Where one turn sends some rows of the set: a few examples, then the rows asked:
K756: [ 16.0  -9.6  13.9  23.7  57.0   4.7  -6.7  37.3  40.0 -19.0 -24.2  28.1
   2.4  22.1 -16.6   1.7   1.3   3.2 -39.7 -26.9  12.8 -21.8  11.2   5.1
   6.4   6.2 -13.3 -16.4   0.2 -24.6 -14.5   9.0   1.8  23.6   4.8  -8.4
   6.3 -22.7  -1.8 -11.7 -15.5  -8.8 -27.2 -17.6   2.6]
K61: [ 19.9  19.6  37.6  33.2   8.4 -19.4  -8.9  31.3  12.3 -25.8 -11.3  16.4
   1.4  36.6  -0.5  36.6  10.5 -14.7  -8.7 -12.6 -12.6 -20.2 -10.2  21.8
  -6.9  24.9  16.8  42.7  -2.1   0.0  -7.7   5.2  -2.7  -2.7   5.0  -6.0
 -28.1   3.7   5.7  18.4  -1.6  15.3   6.1  20.7  13.3]
K587: [  9.9   2.8  17.8  10.4  34.8  -2.3  19.7  27.8  44.5 -17.0 -24.4  16.7
  12.9  13.9  -5.2  14.8  -0.2 -14.3 -44.8 -29.2  11.5 -36.5  -8.1  23.8
  10.9   2.4 -11.8 -24.0 -20.7   0.6  10.9  13.2  -9.2   9.3  14.9   3.0
  -7.1 -15.4   6.5 -27.0  -0.7  37.9 -24.6 -13.1 -11.8]
K283: [-43.7  -0.8  12.9   1.1  -7.8   3.0   9.5  41.1  -8.4  -5.8  -0.7 -18.3
  17.3 -10.0  -7.8 -37.6 -15.1 -22.5 -15.2   1.7  -8.2  30.1 -19.3  21.4
   7.0  -2.0  13.4  18.5  -5.3 -24.1 -20.1  22.0  -7.6   9.9  24.5  -2.8
 -12.6 -33.5  14.1  25.0 -11.6  13.3  17.6 -17.6  10.1]
K486: [  2.4 -32.2   7.4   8.1  28.9  -9.7 -37.8  -4.5 -15.4 -19.9 -55.1  19.3
   3.6  -9.4  20.8 -18.1  -5.0  -2.1 -19.2  19.3 -14.5  22.2 -22.0  -0.4
 -12.9 -20.5 -27.7   4.5  -0.8   9.1  11.8  -8.3 -15.2  14.7 -13.2 -11.9
 -13.4 -19.1  16.1  50.4 -18.4   9.7 -11.2   5.9   2.8]
K817: [ -6.0  17.1   0.2 -16.0   6.1  22.9  25.4  33.2  24.7 -29.8  -6.1  -7.0
   0.5   1.9  31.9 -48.2  10.5  -0.6   9.0  -2.1   3.3 -40.0 -14.7  18.7
  14.0  -7.5 -25.4  -6.6 -14.1   8.3   3.2   1.1 -20.7  18.7   0.1  14.2
  -9.4 -12.2  24.6  -4.5  -9.8  48.9  -2.9  24.5 -28.0]
K699: [ 19.9   1.2  -0.6  41.5  -1.1   8.9  39.5  26.2 -26.8   1.4   6.3 -26.8
  -7.0  38.4  16.8 -18.4  25.6 -18.7   6.1  19.3   5.6 -31.6 -28.2  27.6
   2.0  -8.2  -7.7  19.6   0.2   9.2   8.8   3.6  -7.3   2.7  19.1 -13.2
 -33.2  -0.5  24.0  22.2 -28.1  10.4   8.1  -7.2   1.1]
K2: [ 13.9 -20.6   7.4  12.1  28.7  -7.4 -36.7  -2.1 -18.9 -25.2 -49.0  10.6
  -1.0  -1.5  30.9 -29.3  -6.7  -1.3 -19.5  16.4  -5.0  11.5 -21.2   3.0
 -17.9 -31.2 -40.8   9.7  -0.6  10.3  15.5  -5.1 -17.3  14.5 -12.9 -18.5
 -24.2 -21.4  25.1  36.5 -23.3   8.9 -11.7  -2.0  -3.4]
K343: [ 13.0   7.6   0.0   7.7  25.5  32.8   0.1  44.1  17.1 -36.1 -10.5   5.4
  -6.9  16.0  29.4 -57.2  17.8   9.5  17.5  -8.1  13.5 -38.6   8.5  -3.5
   6.4  -1.7 -33.3  -1.2  10.5  -5.9 -20.4  -2.4 -12.2  28.5 -10.3   0.4
  -1.6 -10.0  25.9  -6.0 -24.4   3.0 -13.3  20.2 -23.3]
K72: [-12.8 -26.6  -0.4   4.0  36.4  16.0  10.4  28.5  19.7  -7.7  -6.8  23.2
  -9.1  10.1  -6.8 -36.8  21.2  27.2  -0.2  27.3 -16.3  -3.1  -9.3  11.7
  35.4   5.8  -2.4 -15.9  -2.9 -27.3  -9.6  -7.9  -5.4  44.4  -5.7  10.5
  28.7 -27.4 -13.9  39.1 -15.7  -9.1  -5.6  12.2   7.0]
K967: [ 23.5  19.2 -14.2   0.4  22.6  17.2   7.0  24.4  21.1 -28.4  -1.1 -34.8
 -11.3  20.5  20.0 -34.5   6.4  -0.1  16.5   3.0  18.5 -42.6  -8.2  13.8
   4.0 -14.8 -34.1  12.0 -29.1  12.0 -15.8  -5.8 -25.7  34.3  -7.7   8.1
 -21.4   0.4  30.2  12.5 -23.6  23.8  -6.0   8.4  -4.0]
K313: [-23.3 -15.2  12.0 -11.9  22.0  -0.4  30.3  19.2  33.9  -5.9 -10.6  21.9
   4.2   0.8  -6.0 -13.1  17.1  11.0 -19.9  20.7 -29.6  -8.6 -25.3  29.0
  41.4   4.7  12.3 -20.2 -26.2  -8.5  15.1  -3.8 -14.5  32.2   5.6  19.6
  19.0 -23.9 -14.6  26.8   2.9  35.5   1.0  12.2   1.1]
K123: [ 15.1 -25.5  14.2  16.8  32.1 -16.9 -42.9  -7.9 -13.1 -22.2 -54.7  23.6
   1.2   3.3  19.7  -3.6  -9.2  -1.3 -25.5  12.3  -3.0  13.1 -19.0   9.3
 -17.7 -21.7 -38.5   2.2  -2.7  10.2  13.4  -5.7 -14.0  14.9 -12.2 -16.0
 -21.4 -18.4  16.7  36.4 -14.9   5.1 -21.1   1.7   2.7]
K694: [-25.0 -23.1  14.1  -4.7  14.0   9.4  16.6  23.8  16.0  -1.8  -0.8  -4.2
   3.3  -2.7 -12.6 -38.5  14.1   9.1   1.6  13.8 -19.2  14.4   0.6  29.4
  40.3  -0.6  -1.4 -13.2 -24.3   5.0 -25.2  -3.8 -35.6  43.7  -1.4  18.2
  20.2 -17.3  -6.1  40.8   3.4   4.6   8.9   8.9   9.1]
K517: [  9.5 -23.7  16.0  19.3  39.6 -10.5 -28.0   0.9 -18.4 -14.6 -33.2  12.2
 -12.8   0.6   3.8 -27.3  -0.7   8.9 -25.3  -6.5 -14.0  29.2  -9.1   4.9
 -19.3 -31.7 -34.8   5.1  16.5  11.5  15.0   0.2  -6.9  -2.2  -6.9 -14.3
 -20.2 -27.7  -6.6  54.0 -15.5   7.0   5.1  10.1   7.9]
K253: [-40.3   9.8   8.6 -11.4   9.3   2.2  23.4  41.2  20.6 -13.1  -7.7   0.2
   9.5 -12.8  -8.4 -19.4  -6.9 -16.7 -24.6 -19.5 -14.7  10.2 -25.3  12.3
   3.0   4.5  19.4   4.2   4.5 -24.1   6.6  22.3  11.2  -8.6  25.3  12.1
  -7.9 -31.6  -2.3  18.2  -7.4  50.6  14.5  10.6  -3.0]
K912: [  2.3   0.7  21.9  34.6 -24.8   1.4  25.2  25.4 -32.7   1.4   7.3  -9.2
   8.4  35.6  11.7 -17.6   4.9 -16.9   6.4  22.6  18.4 -19.6 -22.0  57.6
   8.2  -5.1 -25.1   2.7  -6.1   6.0  -4.8   8.7 -17.9  16.3  22.2 -16.1
 -29.5 -13.0  24.5  -3.7  -5.8  -5.3 -10.0 -11.0  -6.0]
K428: [  9.6   8.0  16.6   8.7   7.3  23.8  11.7  37.3  11.5 -25.2  -3.1 -18.8
   6.0  11.9  20.4 -51.0  11.2  -6.4   7.7 -19.1  14.6 -28.6  17.5  20.7
  12.4 -11.1 -37.1  -0.1 -14.9  27.0 -29.8   3.0 -42.5  26.0  -2.6  -0.2
 -11.4  -3.6  29.6 -11.1  -3.6  11.7  -3.5   2.0 -18.4]
K758: [  1.6  15.0  43.1  18.2  -5.9  -9.4  13.2  32.9  16.7 -23.7 -11.7  40.9
   8.2  26.4  14.0  21.8  18.1  -9.0  -7.0  -8.3 -12.0 -30.8 -14.8  36.4
   7.6  25.5   6.8   6.5   7.9   7.4  12.9   5.2  -3.8  -7.8   9.9   4.1
 -14.7  -3.1   2.0  -3.3  12.3  37.0  -3.6  40.0 -13.9]
K297: [  8.9  -9.2  35.9  23.6  35.9  -8.5  -1.8  26.5  35.5 -11.0 -17.5  11.6
  13.7  15.5 -25.3  12.4  -0.5  -8.5 -41.6 -33.9   6.1  -6.0  17.6  30.8
  17.2   5.5  -9.6 -13.0 -24.5   5.7 -25.4  10.8 -29.5  25.3   6.6  -3.2
   2.0 -14.7  -5.3  -7.9   9.6   0.6 -15.9 -22.3   8.9]
K863: [ -4.2   3.5   4.7  18.6  -3.4   6.7  54.0  25.5 -13.1   4.8   9.9  -3.8
  -2.5  27.8  10.3 -27.4  16.5  -6.0  -9.6  16.2   5.3 -30.9 -39.2  48.2
  14.3 -14.2 -17.3 -14.3  -0.9  -2.5  29.6  11.5   0.5   0.4  28.4  -5.4
 -21.2 -23.7   7.3  -1.2 -12.0  30.4   1.5  -2.5 -14.2]
K802: [ 17.7 -25.3  13.0  26.4  31.2  -4.6 -20.1  -1.2 -28.1 -11.6 -32.7  10.6
 -13.4   8.9  16.3 -30.7   6.0   6.3 -11.5  -0.5  -3.3  15.4  -8.9   9.9
 -20.7 -30.4 -45.4   0.5  19.9  23.9  15.7  -4.7 -10.2  -0.6  -8.3 -16.2
 -24.1 -17.3   1.5  51.3 -15.5   4.7  -0.5  17.1  -2.4]
K735: [ -2.6  -0.7  34.5  29.5   2.5  -4.0 -15.8  42.1   4.1 -27.4 -25.1  52.1
   8.3  28.6  10.7  18.8  13.7  -6.1   2.0   5.8  -7.8 -15.1 -11.0  14.2
   0.4  38.4  13.3  18.3  26.0 -25.4 -10.8   3.2  11.5   6.2   3.7  -6.5
  -5.1  -8.1   8.2   9.7  -6.1  -7.1 -14.2  32.1  -4.5]
K991: [ 30.3  -9.9   9.2  27.8  47.7  -3.4   2.2  21.1  41.3 -14.1 -35.4   1.0
   7.5  20.9 -13.4  34.9   8.1 -21.1 -31.3 -23.0   9.0 -30.7   2.6   5.8
   7.9  12.1   0.1  -6.1 -27.3   9.3 -16.2  -1.0 -16.8  21.7   3.5   3.5
  -5.7   8.0  12.2   9.6 -11.7  13.8 -23.4 -13.5  11.5]
K708: [  6.9  -5.2   3.3  39.4   2.8   9.8  21.8  31.9 -26.3  -2.6   3.0  11.6
  -5.6  42.8  12.7 -24.1  12.1   0.1   2.7  29.3  20.3 -30.3 -31.3  35.7
   2.7  -3.3 -24.1  -1.9  16.5 -27.5   8.1  10.0  13.1  15.0  20.6 -21.2
 -20.1 -23.9  17.2  -1.8 -29.1 -14.6 -18.6 -10.0  -7.0]
K310: [-26.2   2.6  -7.4   4.2  15.0  -1.1  13.2  33.4   2.7  -2.5  -3.7 -27.5
  -1.6   0.0 -20.5  -8.7  -6.3 -21.1  -5.6  -1.4  -7.4  20.1 -26.7   8.1
  -4.9   5.7  21.2  23.4  -1.2 -23.5 -13.3  15.3  11.7   0.5  22.2  10.6
 -16.1 -17.2  -0.9  57.2 -22.5  24.5  18.0   5.5  23.8]
K330: [ -3.1 -13.7  -2.1  -2.2  36.9   4.3  12.1  19.5  30.1 -13.3 -10.5 -10.8
  -3.7   1.9  -6.6 -20.7  21.2   7.3 -12.6  22.7 -33.7  -1.9 -14.9   4.3
  33.9  -0.8  20.2  13.5 -35.5  -9.0  -8.4  -9.3 -26.0  43.5  -7.8  13.5
  12.6 -14.4  -1.0  50.1 -16.5  17.9  14.9  -2.6  23.1]
K982: [-12.9   2.1  52.2  25.3 -16.5 -12.6 -12.6  37.6   3.0 -20.3 -22.9  29.4
  23.9  15.2   0.3  25.7   2.9 -27.6  -7.7  -8.3 -11.0   1.6  -1.9  30.7
   3.7  33.9  16.5  20.5   1.7   2.6 -24.2   9.0 -16.6   4.2   8.6  -1.9
 -13.1  -0.5  14.4   6.8  13.2   4.6  -4.5  18.2   0.6]
K858: [ 22.4 -23.3  24.3  27.6  36.5  -9.1 -31.1   3.7 -18.0 -20.3 -41.7  21.0
  -7.8   5.7  14.1 -18.1   6.8   0.2 -23.2 -13.4 -12.6  17.5  -0.1   0.9
 -23.5 -22.4 -35.0   8.6  21.1  23.1  12.7  -1.2 -11.1  -7.0  -9.5 -18.0
 -21.7 -15.3   2.1  44.1 -11.9   8.0   0.4  15.0  -1.1]
K974: [-35.5   1.6  -4.0   3.3  13.5  11.9  -0.8  48.7  -0.8 -17.6  -9.5   4.9
   5.3  -2.7  -1.5 -38.6  -9.0  -9.9 -10.0   2.4  -4.5  15.3 -21.9  -3.6
  -4.9   7.2  13.0  19.5  23.1 -52.2 -13.3  20.7  22.5   6.3  18.2  -4.9
  -4.6 -37.2  10.5  22.9 -30.6   5.3   5.6  -2.9   2.5]

K982 turns into K694
K708 turns into K756
Where do these go?
K2 turns into K858
K330 turns into K699
K587 turns into K253

Where one turn sends some rows of the set: a few examples, then the rows asked:
K34: [ -9.8  28.6 -27.0  13.6  17.5 -21.9  11.6   8.3  -2.1  32.2  20.6  -7.5
 -20.7  -4.3]
K211: [-19.5   3.2 -27.2  14.8  27.3 -20.3 -14.4  45.9   2.7  29.0  -8.1 -24.8
 -24.0 -28.6]
K856: [ -5.6  -0.4 -14.5  12.4  14.9   3.2   2.8  -9.9   1.0  -1.0  26.4 -53.0
 -22.0  12.2]
K830: [ -5.5   4.7 -35.1  15.8  34.3  11.4   1.2  20.4 -13.4 -11.8  17.7 -44.5
 -26.4  22.6]
K924: [-25.6   5.7 -12.6   7.6  16.1 -33.3 -13.4  13.3  -5.2  -1.1  11.0 -16.2
 -30.5  47.4]
K842: [-32.9   6.8 -22.7  27.8  16.8  29.7  -9.6  10.3  -0.6   0.2   0.1 -54.5
 -44.7  34.9]
K831: [  6.0  -3.8 -21.9  10.7  34.0   8.8   5.9  13.6  -3.3  -0.4   9.7  -6.0
 -13.0 -23.9]
K159: [-49.0  10.9 -15.9  16.3  10.0  32.2 -15.7  -0.4  -9.7 -12.1  -2.0 -50.4
 -15.1  -2.7]
K290: [-18.5  25.9 -17.3  -0.1 -21.3  12.6 -17.5  33.4  30.0  12.4   5.9 -27.5
 -38.7  34.3]
K461: [-23.7   9.2 -34.0   7.7  -7.1  17.1 -25.7  38.5  -7.9   7.3 -39.6  -4.6
 -31.1  23.0]
K984: [-35.2  39.4  10.1  27.3  -1.6 -15.0 -10.4  22.7  38.6  15.5  -1.3 -24.0
  -7.5  14.1]
K384: [-20.1   6.0 -10.1  38.2  -2.0 -11.7  28.7  31.1  -6.8  16.5  -6.7 -19.7
 -20.5 -19.7]
K582: [-62.8  10.0 -17.7  32.7  -7.8  22.2 -10.2  13.1   0.8   5.3 -24.2 -21.9
 -15.9 -15.3]
K33: [-47.1  29.3  -9.9   8.5  12.1   7.7 -31.4  44.5  -5.4 -24.8  12.8 -19.7
 -40.2   3.3]
K897: [-16.1   6.8 -31.7  23.3 -12.0  11.7 -25.9   6.9  17.8  15.9 -44.4  -7.6
 -24.6  18.6]
K139: [-35.0   7.8  -1.6  -1.8  32.9  11.7  -9.5  30.1  -3.0  14.6  15.1 -59.1
  -8.4   9.9]
K45: [-25.7  -3.5  -3.3  28.1  25.9   1.9  24.6  13.3  33.6  14.6 -23.2   5.3
 -25.9  -5.3]
K471: [ -8.2  20.9 -18.6 -19.1   3.6  -5.6 -25.1 -16.2  32.8   0.9  -3.4 -14.8
 -23.6  11.4]
K963: [-21.1  22.0 -23.5  -9.2   0.7 -10.2  -2.8 -17.9  14.5 -25.5   2.8 -25.5
 -35.0  19.2]
K30: [-19.4  10.2  -7.5   0.5  21.9   8.2 -34.4  33.3   8.9  26.7  -1.2  21.3
 -13.0  16.7]
K265: [-30.1  -0.6 -18.6   8.8  10.9 -33.0  -8.4  21.6  -2.9 -10.6   2.0 -11.3
 -31.9  47.7]
K625: [-45.1  38.8  -9.1   9.7  21.1   8.2 -22.1  45.3  -8.0 -23.7   2.5 -19.6
 -43.6   0.0]
K415: [ -9.1 -12.8 -27.8   9.1  39.9 -16.4  -9.3  31.1  15.3  -3.6   3.6 -40.7
   3.2   1.1]
K202: [-39.3  38.7   9.7  35.1  -1.6 -21.6 -11.0  23.6  27.8  12.4  -7.9 -21.7
  -4.5   5.0]
K523: [-56.3 -24.3  -4.0  -7.2  15.7   8.7 -25.9  12.0   5.4  13.7  -6.9 -34.7
 -19.2  -8.2]
K778: [  0.3  -4.9 -44.4  14.0  13.6 -11.3   2.3  34.2   6.1   6.9  18.3   2.3
 -17.9  -5.5]
K100: [-34.1  -2.8  -9.9  16.2 -11.2  40.4 -20.2  16.7   1.6   9.4  17.7 -39.1
 -28.4  -9.8]
K718: [ -9.7  30.6 -20.0 -13.3  28.2  12.6   2.9  12.1 -17.1   0.0 -11.9  11.5
 -23.6   5.5]
K690: [-17.0  52.4  -2.5 -14.1  25.0   5.8   5.6  12.4   6.5  -3.1 -15.8 -10.5
 -22.7 -10.5]
K825: [-25.1 -32.4  -9.4  35.1   0.7  17.2  -1.8  12.4   8.6  17.0 -26.7 -22.4
 -38.1   1.4]
K125: [-12.4  -2.0 -44.1   1.6  17.6  14.9 -17.8  15.4  10.7 -16.6  33.5 -13.4
 -20.1   6.8]
K114: [-43.0 -15.7   0.0  13.6  12.9 -16.2   3.5  36.1  27.6  22.0  -9.7 -36.1
 -45.7  -6.4]
K180: [-22.4   6.2 -10.7  27.0  -0.7 -14.0  11.9  15.5  15.6  47.6  -5.9  -4.8
 -33.3 -12.9]
K812: [-22.6  27.3 -15.1  21.1 -10.0  -2.9  26.9  39.0  12.6  -0.5 -18.5  -2.9
  -8.5  23.7]
K195: [-28.8  13.6  -9.4  21.3  33.4  -4.6 -39.3  -5.7  22.4 -12.3 -36.4 -21.3
 -30.0   4.7]
K369: [-46.9  -9.0   8.3  23.8   6.2  25.2   2.1  -0.7  32.6  12.1 -20.1 -23.0
 -30.8  -8.4]
K370: [-29.6  19.6 -16.2  11.2   6.4 -12.1  20.2  26.5   4.2 -25.0 -41.3 -14.5
 -17.8  19.5]
K435: [-29.4   7.6  -4.1  27.8  33.8   0.7 -38.3   4.7  18.7 -10.1 -38.4 -22.7
 -39.0  11.6]
K86: [-14.5   9.1  -0.6   3.8  29.9   4.5 -27.6  32.3  14.9  18.4   0.6  22.6
  -9.1   9.6]
K400: [-23.2  41.3 -14.4   5.7  -8.8  33.8 -20.3  22.0  25.5   1.5   0.3 -27.9
 -50.9   4.7]

K415 turns into K211
K159 turns into K830
K195 turns into K625
Where do these go?
K471 turns into K690
K924 turns into K86
K825 turns into K100
K718 turns into K812
K45 turns into K582

